128 stands for zero in the data rows.
Some points, one per row:
(117, 141, 74, 17, 142, 188, 69, 68)
(138, 112, 100, 68, 164, 141, 103, 126)
(132, 106, 170, 212, 103, 81, 165, 216)
(118, 133, 147, 203, 126, 121, 143, 84)
(91, 71, 103, 238, 117, 122, 171, 67)
(156, 191, 99, 13, 130, 178, 80, 120)
(131, 125, 147, 141, 136, 116, 148, 154)
(130, 102, 183, 177, 133, 69, 159, 235)
(134, 143, 113, 110, 136, 130, 106, 96)
(122, 141, 139, 154, 143, 121, 136, 60)
(162, 213, 193, 64, 97, 109, 111, 255)
(135, 153, 167, 160, 134, 88, 144, 141)
(153, 144, 130, 70, 110, 147, 127, 206)
(116, 126, 90, 112, 145, 154, 129, 70)
(131, 90, 153, 197, 105, 85, 159, 202)
(90, 71, 140, 223, 150, 95, 139, 64)
(98, 78, 75, 201, 132, 143, 164, 17)
(153, 130, 151, 165, 85, 104, 163, 187)
Here are 15 more points, each followed by its number:
(153, 185, 94, 0, 125, 180, 75, 114) 0
(121, 150, 142, 108, 145, 115, 110, 91) 1
(165, 168, 174, 121, 95, 119, 152, 231) 2
(105, 112, 114, 136, 162, 130, 125, 20) 3
(136, 115, 92, 112, 125, 160, 140, 118) 4
(137, 140, 105, 67, 120, 163, 111, 148) 5
(151, 168, 79, 4, 124, 181, 63, 76) 6
(141, 120, 122, 148, 128, 123, 126, 143) 7
(100, 53, 55, 183, 147, 143, 142, 0) 8
(142, 196, 141, 42, 121, 155, 95, 145) 9
(145, 183, 202, 102, 119, 86, 123, 205) 10
(121, 118, 182, 188, 122, 89, 168, 215) 11
(147, 148, 169, 131, 95, 111, 142, 210) 12
(164, 160, 150, 103, 107, 129, 127, 229) 13
(137, 165, 123, 14, 126, 164, 83, 157) 14
Which two of these numbered points are nearest to each point below, ignoring the 2 directions in which the first points spread most? Their numbers follow each, nearest first.
(110, 122, 82, 58, 145, 181, 85, 55) > 14 5
(122, 132, 141, 96, 119, 132, 108, 146) > 14 11
(101, 68, 79, 208, 151, 132, 140, 8) > 7 0
(122, 94, 76, 160, 149, 138, 136, 13) > 7 0
(139, 138, 162, 165, 89, 108, 160, 227) > 13 12
(143, 186, 127, 75, 130, 162, 100, 113) > 9 2
(140, 155, 145, 119, 117, 119, 118, 177) > 0 12
(95, 67, 107, 191, 163, 124, 137, 0) > 3 1
